Here are some numbered points:
[ 0.16 -1.09  0.72  0.81  0.41  0.03 -0.02  0.81] 0
[ 1.77  0.47 -1.17 -0.33 -0.51 -0.29 -2.18 -0.33] 1
[-0.48 -0.67 -1.11 -0.8   0.45 -0.6   0.11 -0.74] 2
[ 0.35 -1.04  0.91  0.28 -0.67 -0.15 -0.68  0.94] 3
[ 0.36 -4.44  0.2   1.83  1.79  1.02  0.96  1.04] 4
[-0.84  0.65 -2.14 -2.08 -1.66 -2.57 -1.15  0.39] 5
[ 0.4   2.04  0.1   0.43  0.05  1.77  0.77 -1.19] 6
[ 1.58  1.54 -0.27  1.26 -0.21  3.27  1.16  0.19] 7
[-0.88 -1.87 -1.18  0.89  1.36  0.6   2.72  0.82] 8
[ 0.52 -2.15 -0.52  0.5   1.56 -0.32 -0.34 -0.15] 9
[-0.84  0.84  0.92 -0.5  -0.24  0.1   0.09 -1.01] 10
[ 0.86  1.07  0.19  0.3  -1.03  1.19  0.47  1.22] 11
[ 0.55 -2.04 -0.32  0.73  1.89 -0.2  -0.13  0.01] 12
[ 0.21 -1.66  0.63  0.64  1.05 -0.24 -0.18  0.45] 13
[ 0.74 -2.66  0.19  1.61  1.24  1.29  1.39  0.8 ] 14
[ 1.04  2.18 -2.36  0.99  0.02 -1.6  -0.3   1.77] 15
[ 0.76  0.88  1.12 -0.64 -1.16 -0.55 -1.9  -0.3 ] 16
[ 1.8   1.37 -1.14 -0.76 -0.55 -0.44 -2.24 -0.81] 17
[ 0.25 -2.31  1.2   1.79  1.87  0.5   0.37  0.99] 18
[ 0.18  1.14  0.31  0.32 -0.34 -0.12 -0.13 -0.45] 19
[-1.14 -1.01 -0.09 -0.02  1.13  0.72  1.16 -1.27] 20
[-0.6  -0.45  0.83  0.42  0.39  1.04  0.69 -1.19] 21
[-0.15  0.24 -0.71  0.19 -0.29 -0.25  0.33 -0.46] 22
[ 1.84  1.22  0.18  1.03 -1.1   0.72 -0.51  0.39] 23
[ 0.6  -2.85  0.07  1.12  0.95 -0.73 -0.13  1.95] 24
[ 0.14 -1.78  0.24  0.51  1.    0.   -0.09  0.43] 25
[-1.09  0.28 -1.61 -1.49 -0.22 -0.96 -0.39 -0.61] 26
[-2.65 -0.85  0.18  0.19  0.73 -1.    1.98  1.13] 27
[-0.29  0.27  0.15 -0.05 -0.3   0.15 -0.18  0.34] 28
[-0.55  0.95 -0.09 -0.7  -0.4  -1.12 -0.49 -0.02] 29
[-1.1  -2.35  1.09  0.92  1.04  1.33  1.86  0.93] 30
[-0.22  0.18 -0.35  0.29  1.32 -2.07 -1.34 -0.19] 31
[ 1.79 -0.36 -0.61  1.54  0.81  2.08  0.93  0.29] 32
[ 0.27  0.82 -1.3  -0.34  0.12  0.98  0.99 -0.82] 33
[-0.82 -0.19 -0.34 -0.38  0.53 -1.06  0.   -0.66] 34
[-0.02 -3.82  0.39  1.91  1.79  0.85  1.48  2.26] 35
[ 0.08 -2.86  0.41  1.15  0.47  0.83  1.32  1.78] 36
[ 1.05  2.9   0.73 -0.78 -0.52 -0.58 -2.98 -1.67] 37
[ 0.    0.39  0.27 -0.07  0.13 -0.38 -0.27 -0.95] 38
[-0.93 -0.1   1.48 -0.53 -0.96  0.88  0.73 -0.29] 39
[ 1.65  0.59 -1.03  0.76  0.39  3.1   0.96 -1.02] 40
[ 1.33 -1.19  1.34  0.05  0.2   1.25 -1.07 -0.59] 41
[-0.3  -2.78  0.38  0.96  1.04 -0.95  0.23  2.21] 42
[-0.35  1.28  2.46 -0.1  -0.66 -0.17 -0.8  -0.5 ] 43
[-0.64  3.23  0.13 -0.45 -2.06 -0.92  0.18 -0.21] 44
[ 0.57  0.65 -0.5   1.02  0.32  2.18  1.52  0.45] 45
[ 0.53  1.11 -0.06  0.68  0.17  1.53  0.48 -1.12] 46
[ 0.28  0.05  0.21 -0.17 -0.86  0.48 -0.17 -0.06] 47
[ 0.3   1.05  0.34 -0.44  0.41 -0.75 -1.62 -1.46] 48
[-0.69  0.15 -1.16  0.43  0.83  0.51  1.45  0.49] 49
[ 1.26 -0.03 -0.04 -0.54 -0.7  -1.32 -2.4   0.27] 50
[ 0.56  0.85  0.1  -0.39  0.38 -0.73 -1.59 -1.47] 51
[ 0.07 -1.81  0.4   0.18  1.23 -0.04 -0.07 -0.5 ] 52
[ 0.35 -1.24  0.66  0.89  0.49 -0.28 -0.33  0.66] 53
[ 0.54 -0.91  0.65  0.39 -0.31  0.63  0.07  0.94] 54
[ 0.03 -0.93 -0.43  0.68  1.13  1.2   1.21 -0.07] 55
[-1.08 -0.65 -1.12 -0.65 -0.17 -0.7   0.76  0.78] 56
[ 0.45  0.2  -1.68 -1.12 -0.57 -1.35 -1.24  0.54] 57
[ 1.91  3.12 -1.28  0.35 -0.21 -0.04 -1.49 -0.46] 58
[-0.33 -0.56  1.8   1.28  0.05  0.62  0.86  1.23] 59
[-0.6  -0.57 -0.46 -0.52  0.31 -1.35 -0.48  0.26] 60
[ 0.67 -0.05  1.37  0.96 -0.11  1.4   0.27 -0.15] 61
[ 0.83  2.06 -0.52 -0.26 -0.45 -0.43 -1.13 -0.25] 62
[-0.63 -2.27  0.22  0.66  0.6   1.5   1.96  0.46] 63
[ 0.61 -0.72 -0.42 -0.56  1.1   0.23 -0.75 -2.52] 64
[-1.23 -0.39  0.86 -0.73 -0.59 -0.04  0.27 -0.31] 65
[-0.66 -0.37 -1.06 -1.11  0.87 -1.59 -0.83 -1.25] 66
[ 0.82  0.83 -0.07 -0.84  0.5   0.71 -1.22 -2.76] 67
[-0.26  0.65 -0.36 -0.57  0.63  0.27 -0.02 -1.19] 68
[ 0.73 -0.81 -1.61  0.86  0.93  0.7   0.43  0.45] 69
[ 0.53  2.84 -0.76 -0.73 -0.39  1.15  0.06 -1.32] 70
[ 1.37  0.54 -2.17 -0.65 -0.1  -0.93 -1.31 -0.59] 71
[ 1.61  1.47 -2.75 -0.86  0.28 -1.42 -2.4  -0.77] 72
[ 0.81  0.82 -1.93  0.35  1.1   1.13  0.66 -1.09] 73
[ 0.81  1.86 -0.96 -0.06 -0.41 -0.55 -0.46 -0.29] 74
[-3.52 -1.21  0.5  -0.67  0.42 -1.29  2.19  1.51] 75
[ 0.03 -2.02 -0.11  0.76  0.77 -0.43  0.53  1.52] 76
[-0.09  0.37 -1.72 -0.94  0.3  -0.47 -0.87 -0.67] 77
[ 0.59  0.52  0.54  0.74  0.98  0.03 -0.48 -1.32] 78
[-0.28  0.11 -0.39 -1.07  0.28 -0.7  -0.87 -1.29] 79
[ 1.36  3.9  -0.43 -0.92 -1.01  0.28 -1.87 -2.13] 80
[-0.02  1.8  -0.01  1.02 -0.25  1.29  1.7   0.55] 81
[-1.53 -1.16  1.22  0.47  0.57 -0.11  0.79  0.61] 82
[ 1.51  3.95 -0.43 -0.42 -0.93  0.28 -1.39 -1.82] 83
[ 0.75  4.84  0.35  0.56 -2.61  1.6   0.7  -0.29] 84
[-1.08 -0.44 -1.61 -1.7  -0.84 -2.36 -0.83  0.14] 85
New points follow, each followed by the numbers of its five nearest points above, smallest number first.
[-0.93 -1.3   0.53  0.28  0.25  0.31  1.38  0.31] 0 20 55 63 82
[-1.19 -1.05 -1.85 -2.03 -0.75 -2.86 -0.77  0.61] 5 26 57 60 85
[ 0.53  0.68  0.77 -0.93 -0.92 -1.18 -2.16 -0.26] 16 29 48 50 51
[-1.88 -0.09 -0.24 -1.27 -0.24 -3.27 -0.79  0.29] 5 29 60 66 85
[ 1.18 -0.37 -0.16 -0.8  -0.71 -1.89 -3.06  0.52] 1 16 17 50 57
[ 1.28 -0.7  -0.18  2.24  1.63  1.35  0.89  0.41] 14 32 45 55 69
[ 0.55  0.   -0.08 -0.14  0.38  0.2  -0.41 -0.82] 22 38 47 68 78
[ 1.11  0.68 -0.2   1.11  0.11  1.58  1.21  0.66] 7 11 32 45 81
[-0.46 -1.19 -0.89 -0.4   0.68  0.2   0.2  -0.81] 2 20 22 34 52
[ 0.06 -0.29 -0.37  0.5   1.32  0.4   0.58 -0.81] 20 21 55 68 78
[-0.23  1.48  2.02 -0.03 -0.53  0.01 -0.71 -0.14] 10 16 19 28 43
[ 2.28  0.43 -0.06  1.76  0.53  2.06  0.08 -0.11] 7 32 40 45 46
[-0.9  -0.98  1.6   0.88 -0.34  0.58  1.05  2.05] 0 30 54 59 82
[ 0.11 -0.97  1.52 -0.23  0.2   0.43 -0.72 -0.84] 21 38 41 47 52
[-0.86 -0.53 -1.15 -1.33  0.04 -2.56 -1.29  0.24] 26 57 60 66 85
[ 1.74  1.83 -2.72 -0.68  0.27 -1.78 -2.45 -0.44] 1 17 57 71 72
[-1.16 -1.23  0.79  0.38  1.15  0.12  1.08  0.13] 13 20 25 52 82
[-0.57 -0.59 -0.3  -0.58  0.13 -1.42 -0.59  0.15] 2 29 34 60 66
[-0.47  2.88  0.19 -1.17 -2.51 -0.87 -0.46  0.48] 16 29 44 62 74
[-0.01  2.78 -1.73 -0.7  -0.36 -1.09  0.01 -0.05] 29 44 62 74 77
[-0.16 -1.23 -0.78 -0.48  0.7   0.27  0.52 -0.59] 2 20 34 52 55
[ 1.84 -0.26 -0.74  1.7   0.46  1.63  0.81  0.55] 32 40 45 55 69
[-0.04  5.45  1.27 -1.21 -4.01 -1.31 -1.72 -0.44] 37 44 80 83 84
[ 2.2   1.94  0.41  0.21 -1.85  1.03 -1.34  0.23] 11 16 23 58 62
[ 0.39  3.13 -1.18 -0.65 -0.47  0.21 -0.39 -1.2 ] 58 62 70 74 83
[-0.84  1.55  1.32 -0.25 -1.54  0.76  1.14  0.2 ] 10 11 19 39 81
[-0.78 -2.46 -1.15  1.39  1.52  0.79  2.73  0.87] 8 14 30 36 63
[-0.42 -1.35  1.71  0.86 -0.53  1.25  1.26  0.58] 30 54 59 61 82
[-0.36 -1.02  0.84  0.35  1.17  0.04 -0.17 -1.09] 13 21 25 52 78
[ 1.02 -1.19 -0.56 -0.17  0.74 -1.07 -2.2   0.16] 1 9 31 50 60
[-0.96  3.05  0.87 -0.76 -2.06  1.08  1.11 -0.02] 10 44 70 81 84
[ 1.47  0.88 -0.22 -0.14 -0.22 -1.56 -2.46  0.52] 1 16 17 50 62
[ 2.21  0.86 -0.84  0.73 -0.66  1.13 -0.67  0.57] 1 11 23 47 74
[-0.49 -0.96 -0.36 -0.79  0.18 -1.27 -0.89 -0.18] 2 34 60 66 79
[-0.35 -1.58 -0.18 -0.22  0.68  0.36  0.3  -0.67] 2 20 25 52 55
[ 0.27 -0.67 -0.53  0.66  1.26  0.53  0.64 -0.08] 25 49 52 55 69
[ 0.11 -0.32  0.1  -0.21  0.33 -1.19 -0.64  0.3 ] 28 29 34 38 60
[ 1.05 -0.12  0.23 -0.82 -0.52 -1.61 -2.52  0.36] 1 16 50 51 57
[-0.5  -1.76 -0.12  0.58  0.37 -0.71  0.34  1.7 ] 0 24 25 42 76
[ 1.18  4.13  0.35  0.79 -2.3   1.69  0.92 -0.26] 6 44 70 81 84
[-0.18  0.34  3.41  0.9   0.41  2.    0.25 -0.83] 21 39 43 59 61
[-1.88  1.37 -1.6  -2.84 -1.4  -3.7  -1.89  0.19] 5 26 29 57 85
[-0.77 -1.33  1.7   0.76 -0.06  0.61  1.04  1.84] 0 30 54 59 82
[-0.76  0.36  1.16 -0.28 -0.12  0.31 -0.09 -1.11] 10 21 38 39 65
[ 0.56 -1.31  0.26  0.46  0.03  1.03  0.4   1.08] 0 3 25 53 54
[ 0.91  0.88 -1.29  0.33  0.79  1.39  0.65 -1.05] 6 33 40 46 73
[ 0.87  1.13 -0.09  0.92  0.46  1.23  0.58 -0.3 ] 6 19 45 46 81
[-0.1  -1.02  0.99 -0.61 -0.27 -0.75 -1.02 -0.06] 3 28 53 60 65
[ 0.94  2.6  -1.16 -0.68 -1.4   0.89 -0.48 -0.61] 58 62 70 74 83
[-0.41 -1.03  0.   -0.76 -0.22 -0.59 -0.09  0.3 ] 28 34 56 60 65
[-0.53  0.28 -0.65 -0.22  0.54 -0.95 -0.38 -0.75] 2 22 34 38 79
[-1.38  3.3   0.05 -2.15 -2.61 -0.91 -0.18 -0.69] 10 29 44 62 70
[-1.68 -0.95  1.41 -0.71 -0.57 -0.44  0.48  0.07] 10 28 39 65 82
[-0.37 -0.34 -0.87  0.36  0.32 -0.44  0.79 -0.05] 2 22 34 49 56
[ 3.19  0.49 -0.32  1.11 -0.89  2.05 -1.24  1.38] 1 7 11 23 32
[ 0.74 -0.37 -0.24 -0.97 -0.3   0.9  -0.62 -0.8 ] 28 38 47 68 79
[ 1.1   2.02 -1.42 -0.69 -0.65  0.91 -0.24 -0.83] 33 58 62 70 74
[ 0.2   3.62  0.86 -0.47 -2.97 -1.95 -1.61  0.68] 16 29 37 44 62
[-0.62  1.14  1.19 -0.83 -0.47 -0.37 -0.4  -1.11] 10 19 29 38 43
[ 1.37  0.2   1.52  1.21  0.15  2.44  0.07 -0.24] 7 32 41 46 61
[ 0.41  0.54 -1.13 -0.2   0.35  0.75  0.39 -0.53] 22 33 46 68 73
[ 1.77 -0.53 -0.04  2.13  0.77  1.51  0.78  1.9 ] 14 32 45 54 69
[-0.16 -0.11 -0.74 -0.22  0.02 -1.3  -0.72  0.44] 22 29 34 57 60
[-1.3   0.46  1.38 -0.23 -0.59  1.    1.13 -0.41] 10 21 28 39 65
[-1.12  0.96  0.3  -1.94 -1.12 -1.64 -0.96 -0.63] 10 26 29 79 85
[-0.54  3.12  0.25 -1.35 -2.55 -0.97 -0.3   0.33] 16 29 44 62 74
[-0.98  1.01 -1.24  0.35  0.6  -0.03  1.66  0.52] 22 33 49 56 81
[ 0.5  -1.02  0.37  0.13 -0.47  0.85  0.4   0.71] 0 3 28 47 54
[-1.39  5.02  0.31 -0.25 -1.94  1.72  2.79 -2.13] 6 44 70 81 84
[-0.08  1.01 -0.6   0.01  0.29  1.05  1.1  -0.71] 6 22 33 46 68
[-1.23  3.56 -0.51 -1.75 -3.23 -1.48 -0.53  0.21] 5 29 44 62 74
[-1.55 -1.52  0.17 -0.86 -0.24 -0.84  0.43  1.08] 27 56 60 65 82
